128 stands for zero in the data rows.
Every row has a hidden score. In each pair, how much higher is the second row's than the first's? 10 means about the same, 20 much higher and 0 much lower. The score is a weighted sum of the row's numbers plus the product of two more (or one squared), each taken from its middle value.
[116 147 110 106 171 122 114 132 120 149 128 151 137  90 115]
[125 101 101 100 192 128 102 121 123 121 125 121 140 116 117] -> 14
[116  92 191 189 179 110 125 231 143 138  82 134  98  99 178]
[114 145 110 107 141 130 137  99 121 121 138 113 214  91 100] -> 13
[123 103 103 100 129 124 126 141 112 119 136 143 107 133 115]
[142 165 131 132  99 115 123 107 115 117 197 101 161 102 116] -> 14
[112 105 102  99 116 113  95 121 122 121 130 114 170 144 117]
[113 146 111 108 141 120 116 109 144 116 107 141 133  99  97] -> 14
[104  93 195 194 143 109 130 115 130 114  94 123 102 176 116]
[135 163 131 132 117 143 102 192 131 115  98 122 105 141 184] -> 7
[112  92 206 193 121 137 106 117 121 147 133 155 117 104 140]
[114 136 112 105 116 144  93 142 113 122 138 144 101 192 124] -> 13
[152 161 130 133 143 120 118 110 144 118 100 149 137 227  99]
[122 106 102 102 124 117 121  90 167  87 138 112 155 100 101] -> 12
[113 145 112 105 122 135 101 111 121 154 126 154 143  99 117]
[106 108 102 101 115 115 193  84 120 150 138 155 142 108 100] -> 11
[145 164 129 132  86 133 134 143 149  87 114 138 120 124 102]
[169 172 130 132 140 120 121 107 139 195  95 170 106 144 116] -> 6
[102  95 197 195 174 136 116 107 138  95  93 123 126 136 102]
[123 106 104 100 157 119 187 120 143 117  96 138 112  89 236] -> 6
[123 158 163 123 113 126 163 127 164 223 112 145  96 114 116]
[108 150 112 107 143 123 123 106 122 125 124 109 110 110 141] -> 13
[106  87 125 145 146 122 129 108 130 112  91 120 152  89 116]
[110  96 193 189  87 129 111 142 112 119 139 149 170 121 102] -> 9
[124 155 153 123  80 138 151 171 112 117 129 146 110 113 114]
[143 166 134 135 134 121 164 144 114 120 153 101  93 182 183] -> 7
[130 157 127 132 113 121 163 131 138 247 237 108 111 145 116]
[117 101 101  99 104 114 195 109 170  86 110 111 155 118  99] -> 6
[116  91 199 186 170 153 143 106 130 113 107 128 139 124 100]
[113 112 102 101 123 128 200 101 143 113 104 139 128 166  96] -> 11
[148 166 126 132 130 113 115  92 130 111  91 122 168 179 117]
[134 173 130 137 106 123  99 118 112 119 139 142 106 133 117] -> 15
[112 145 112 105 114 122 174 131 122 213 176 131 150 169 100]
[131 156 154 122  96 129 202 116 114 116 186 104 104 102 112] -> 15
[165 176 129 138  85 127 144 137 112 122 127 142 132 109 101]
[138 166 134 134 105 127 101 119 112 120 142 140 114 124 115] -> 11
[129 154 160 124  84 131 147 131 113 119 135 138 170 104  99]
[118 111 103 101 127 119 109 110 143 120 102 134 156 195 117] -> 6
[118  92 198 186 114 123 191 132 132 115  95 120  98 177 121]
[127 102 101  99 100 159 102 188 122 122 126 115  96 177 115] -> 13
[105  88 126 146 145 137 128  99 130 114  99 123 143  95 123]
[117  97 207 190  89 134 114 146 113 118 129 143 138 131  98] -> 7
[136 100 102 102 121 139 112 126 144 116 104 142 101 106 227]
[147 163 132 135 121 136  97 111 112 122 132 150 124 104 100] -> 14
[130 108 100 101 121 179 174 103 137 229 202 111  99 104 138]
[108 154 109 106 126 118 132 107 115 119 161 102 186 123 114] -> 12
[157 164 128 130 110 135 132 192 111 119 129 141 106 164 118]
[137 175 125 141 190 125 106 124 135 174 176 124 118 255 142] -> 19
[123 104 101 101 121 129  97 111 168  87 113 113 229 152  98]
[162 171 129 135 130 127 102 105 122 125 124 112 107 109 119] -> 11
[136 102 102 102 126 126 105 126 142 118 106 138 106 143 174]
[137  96 159 204 124 114 110 126 122 153 135 149 197 114 113] -> 11
[124 104 100 100 115 136  99 139 122 123 117 111 117 141 144]
[136 155 133 133 135 121 153 146 113 116 199 103 187 107 116] -> 15
[126 167 131 132 100 121 124 114 112 123 138 139  96 118 114]
[113 150 111 109 104 116 177 113 112 119 129 143 111 112 115] -> 12
[161 161 129 129 134 122 137 102 112 120 133 133 115 124 120]
[125 104 101 101 144 126  96 117 121 117 132 117 144 145 119] -> 12
[111 143 108 107 187 104 128 165 143 119 104 134 103  96 228]
[141 149 126 132 118 132 103 134 144 115 106 144 124 151 144] -> 10
[138 168 124 133 121 119 139 151 122 119 121 116  98 127 118]
[124 105 101 100 121 113 105 111 143 114  97 144 127 102 145] -> 8
[149 161 126 137 118 111 147  90 121 203 220 128 115 162 115]
[155 170 133 137  88 129 105 163 113 121 122 145 114 125 122] -> 4
[159 173 135 135 116 112  95 116 121 205 194 129 107 114 137]
[106  91 204 183 174 150 182 103 128 114  95 118 160 113 101] -> 6
[113  95 199 183 105 111 193 109 112 120 118 138  87 200 115]
[120 105 102 100 111 143  99 123 112 116 125 138 142  95 118] -> 12
[131 164 135 132 130 134 113 150 141 192  97 172 155 110 112]
[140 171 130 141 131 118 131 218 122 123 137 113  96 134 119] -> 13
[143 170 131 137  85 123 126 158 122 123 122 117 116  93 118]
[123 107 102 102  98 113 142 107 120 123 130 109 178 130  98] -> 8
[125 104 101 100 105 114 196  99 123 126 118 115 132 143  99]
[128 141 111 107 109 145 140  95 113 122 135 138 161 135 101] -> 13
[151 163 129 134 129 109 119 117 113 121 123 139  98 153 118]
[115 103 102 100 103 110 189 116 168  87 112 110 183 113 100] -> 11
[107  96 193 185 103 111 167  91 114 119 188  99 106 127 117]
[115 101 101 100 108 112 181 115 122 124 132 110 137 137 100] -> 8
[136 165 129 134  99 147 106 113 113 119 128 148 112 107 117]
[109 142 108 106 104 111 133 115 113 120 114 145  98 142 119] -> 8
[126 138 112 109 113 138 105 159 111 120 134 151 122 120 118]
[120  96 161 217 149 139 161  90 129 113 109 119 172 109 116] -> 11
[ 95  85 156 133 172 126 187 107 130 115  94 122 159 105 119]
[114 147 109 110 129 124 127 204 144 117 104 141 113 112 114] -> 13
[136 160 129 136  88 128 107 148 112 121 131 142 128 158 146]
[126  92 187 194 121 136 104 107 129 114 102 122 148 111 118] -> 9
[141 150 125 137 106 110 180 113 122 121 130 117 139 108  98]
[131 102 103 101 137 134 254  94 112 119 124 144 207 228 118] -> 6
[134 104 101 100 143 115 114 104 121 124 122 114 110 166 141]
[148 176 125 133 145 147 181 106 121 122 116 117 181 169  97] -> 8
[113 147 107 110 116 128  89 115 130 116  98 122 135  96 114]
[121 104 101 101 124 129 101 192 121 122 134 112  97 155 119] -> 10
[122 101 100 100 133 117 101 120 122 123 132 113  98  98 182]
[115  91 220 188 175 109 119 255 143 136  82 134 106 132 185] -> 11
[111 146 110 106 154 126 162 103 143 118 106 139 114 150 145]
[137 172 127 135 131 146 127 125 112 119 129 138 181 126 117] -> 10
[143 175 126 131 133 119 122  84 121 123 133 113 116 109 118]
[116 104  99 100 152 114 109 153 143 115  98 136 101  94 180] -> 6
[147 166 128 132 106 113 179 100 114 117 178 100 103 121 116]
[134 106 101 102 121 122 176 191 122 122 124 110 105 119 115] -> 5
[104  95 198 186 147 121 125 107 140 192 110 171  94 148 116]
[112 147 111 106 145 121 121 106 143 120 104 141 123 133 115] -> 13
[131 158 152 122 130 111 120 115 114 119 181 101 100 201 114]
[130 107 101  99 151 127 133  87 122 121 119 114 106 150 117] -> 9
[113 140 110 106 118 148 126 111 143 114  98 142 182 126 100]
[123 161 146 123 105 113 184  97 112 123 156 141 168 156 100] -> 12
[128 106 101 101 113 138 100 159 122 123 115 121 145 107 119]
[133 158 131 134 109 107 179 116 112 121 141 139 108 110 114] -> 15
[117  92 197 194 140 122 112 111 130 117 103 122 124 138 116]
[118  92 204 197  85 130 142 146 113 116 210 105 149 113 101] -> 12
[119 107 101 101 217 127 101 110 167  87 113 108 161 104  99]
[115 143 111 108 135 165 171 128 131 113 101 122 214 110 119] -> 7
[117 153 111 106 133 118 109  92 121 121 112 114 231 102 117]
[163 153 128 134 101 119 113 112 122 123 125 114  99 183 115] -> 9
[123 105 102 100 140 121 120 109 144 118  95 136 110 131 119]
[108 135 113 106 121 103 172 127 121 151 161 154 115 115 143] -> 13
[147 173 131 134 121 114  96 110 141 201 110 169 129 136 142]
[133 105 102 101 176 129 166 107 121 153 125 158 139 108 116] -> 14
[149 157 128 135 192 127 105 116 123 205 177 134 121 173 119]
[119  92 199 195 107 150 117 141 106  87 128 108 152 103  98] -> 1
[114 106 103  99 100 119 144 100 112 120 126 142 130 129 119]
[153 173 127 133 118 113  93 111 112 119 145 143 116 133 115] -> 12
[125 141 111 105 135 120  94 109 120 123 131 114 119 137 118]
[120  94 185 188 154 120 120 137 131 113 103 129 102 183 116] -> 14
[122  93 204 192 145 100 153 140 130 115 101 121 103 102 226]
[122  93 200 184 149 140 157 117 129 110 100 120 118 198 117] -> 14
[115 105 102 102 133 112 101 111 160 222 110 136 158  97 117]
[154 162 132 136 125 121 121  89 112 119 125 142 186 159  98] -> 11
[162 156 134 134  89 130 111 199 149  87 118 131  98 146 122]
[114 104  99 100 122 135 111 121 143 116 113 141 115 105 139] -> 10
[138 169 134 136 126 114  96 111 120 206 162 135  95 103 216]
[116 147 112 109 129 134  87 110 143 114 109 143 123 102 101] -> 14
[113 105 100 101 121 135  96 111 160 222 110 146 161 114 121]
[122 104 101 100 120 148 116 153 143 116 107 137 115 220 135] -> 13
[118 103 101 102 107 122 103 100 120 125 122 114 111 117 100]
[121 137 114 106 142 137 126  95 120 158 140 150 153  98 111] -> 11
[120 104 100  99 122 101 193 121 142 113 108 137 107 116 232]
[116 100 102 100 113 120 173 133 122 210 177 129 101 133 136] -> 14
[114 142 112 108 173 126 103 120 121 156 138 143 124 115 117]
[120  93 210 190 122 141 105 197 129 118 100 120 103 116 119] -> 6
[127 102 102 101 100 131  99 134 161 226 105 135 162  93 111]
[136 167 135 132  97 116 142  94 112 119 138 142 101 178 114] -> 15
[121 105 102 100 132 175 154  96 122 120 107 115 105 135 140]
[138 101 101  99 109 139 106 115 166  87 113 112 108 252 119] -> 16
[128 104 102  99 115 121 165 132 122 123 109 113 148 194 103]
[125 108 101 101 106 115 193 110 122 121 120 117 157 119 100] -> 11
[124 103 101 101 150 127 120  85 122 120 111 120 144 104 100]
[148 155 126 133 171 128 113 127 122 123 129 116 103 120 122] -> 12
[117 103 100 102 111 131  90 113 166  88 107 110 113 156 115]
[121 107 101 100 125 148  91 140 120 124 124 114 110 223 118] -> 10
[143 163 131 137 198 126  96 125 123 121 117 114 100 176 115]
[154 160 133 132 120 114  97 117 112 121 154 143 102 132 116] -> 7
[121  92 201 196 140 122 129 108 131 114  98 126 106 144 115]
[111 142 112 108 140 122 190 121 120 159 139 152 103 101 141] -> 13
[114  93 192 203  83 124 162 130 115 118 206 102 255 115 116]
[125  92 192 191 131 136  99 106 129 115  97 122 111 104 146] -> 8
[140 161 128 138 103 111 178  95 112 118 126 136 117 132 121]
[105  91 195 179 106 112 192 118 114 121 247 100 109 153 114] -> 14
[151 113 113 116  88 128 124 155 149  86 123 145 105 150 177]
[119  91 193 191 150 160 104 118 154 152 125 119 169 105 103] -> 11
[113 138 109 108 117 182 185 109 120 152 136 149 120 113 144]
[126 102 102 100 190 123 114 115 166  87 124 113 112 104 148] -> 9
[119 104  99 100 102 134 105 138 121 213 170 129 143  99 116]
[127 102 102 101 101 121 124 109 113 120 123 142 155  95 115] -> 9
[110 142 112 108 143 122 113 151 140 201 101 167 146 117 141]
[142 171 130 139 128 139 112 150 161 241  98 138 152 112 112] -> 10
[166 164 127 137 129 125  95 111 112 122 132 145 105 127 117]
[115  90 188 192 186 141 149  88 130 113  93 124 161 150 102] -> 10
[110 143 112 110 153 116 190 117 142 117 101 135  97 109 175]
[123  94 203 188 104 123 115  96 130 113 100 119 102 144 118] -> 6
[130 100 101 101 154 150 149 123 122 121 115 117 110 108 120]
[130  91 195 196 110 109 173 119 114 114 166  99 107 158 115] -> 12
[122 108 101  99 104 125 118  96 122 121 126 110 154 111  99]
[153 163 124 134 115 123 170 127 122 123 127 115 100 105 119] -> 11
[118 144 114 107 137 160 113 188 120 151 133 155 107 152 149]
[112 106 101 100 115 141  97 142 112 119 140 144 103 224 143] -> 12
[109  92 192 200 143 151 183 108 129 113  97 123 127  96  99]
[136 160 130 136 129 122 108 109 112 121 136 135 130 116  99] -> 13
[114 101 100 101 192 126 110 120 170  87 116 110 168 127 115]
[145 166 129 135 130 127  98 107 122 198 190 125 157 147 118] -> 7
[143 174 129 136  87 126 106 164 112 120 128 140 126 131 117]
[147 164 130 133  88 125 100 167 111 121 121 145 157 125 118] -> 8
[110  92 189 195 208 120 141 189 130 114  98 126  92 120 177]
[127 170 131 130  97 125 103 126 121 120 126 109 136 149  98] -> 7
[127 102 100  99 103 111 189 110 112 123 121 145 147 107 118]
[132 169 130 137 195 119 109 161 142 117 101 140  91 128 139] -> 13
[130 103 102 100 117 175 159 106 135 119 115 128 114 182 147]
[122 105 102 100  90 117 143  99 136 240 198 114 157 112 122] -> 12
[147 162 129 137 189 125 104 123 122 120 123 119  99 139 114]
[118  92 203 191 161 137 126 108 107  86 135 104 128  96  99] -> 8
[165 177 131 133 122 118  94 129 122 200 181 126 130 100 115]
[112 136 110 104 102 115 205 104 123 125 116 109 155 111  99] -> 14
[119 104 102 102 120 114  97 119 122 121 122 117 103 138 118]
[107  91 204 188  94 146 109 191 129 113  96 117 111 180 119] -> 5
[136 102 100 100 115 115 113 118 165  86 114 107 151 171 102]
[138 171 121 134 102 117 126 115 114 118 177 103  98 113 145] -> 12
[128 103 101 100 134 121  95 109 142 112 101 144 178 114 118]
[149 176 134 134 156 119 115 135 121 121 129 111 109 134 116] -> 12
[123 104 103 101  98 155  95 206 122 119 133 112  95 198 119]
[108 134 110 107 134 126  95 138 142 115 102 136 134  90 120] -> 10
[137 163 129 140 121 117 173 168 112 119 132 141 118 122 114]
[149 171 131 135 135 145 100 129 112 120 132 141 116 134 140] -> 9
[119 104 104 101  87 128 125 156 166  88 135 114 110 125 119]
[128 107 100 100 115 119 127  94 166  87 114 114  92 204 120] -> 12
[121  94 201 186 145 121 118 111 129 114 106 123 107 123 119]
[118 148 111 106 136 120 116  89 140 197 103 175 148  98 118] -> 10
[106 144 111 106 143 123 123 109 113 122 134 136 157 129 119]
[125 105 102  99 127 119 131 103 168  87 115 113 160 128  98] -> 9
[113 103 101  99 144 121 122 109 122 124 117 117 151 100 101]
[136 157 130 137 107 126  96 122 112 124 122 143 176 114 113] -> 9
[110  92 188 189 129 119 145 196 130 114 110 126  97  95 240]
[141 102 101 100 107 116 179  98 112 120 140 147  94 135 113] -> 16
[123 136 112 107 152 120 157 127 120 149 135 159  96 125 145]
[143 169 128 131  86 134 129 133 166  88 121 110 196 110 100] -> 14
[155 167 131 133  88 125 105 149 112 120 135 132 113 198 118]
[125 102 101 101 114 121 124  98 169  86 115 108 116 117 144] -> 12
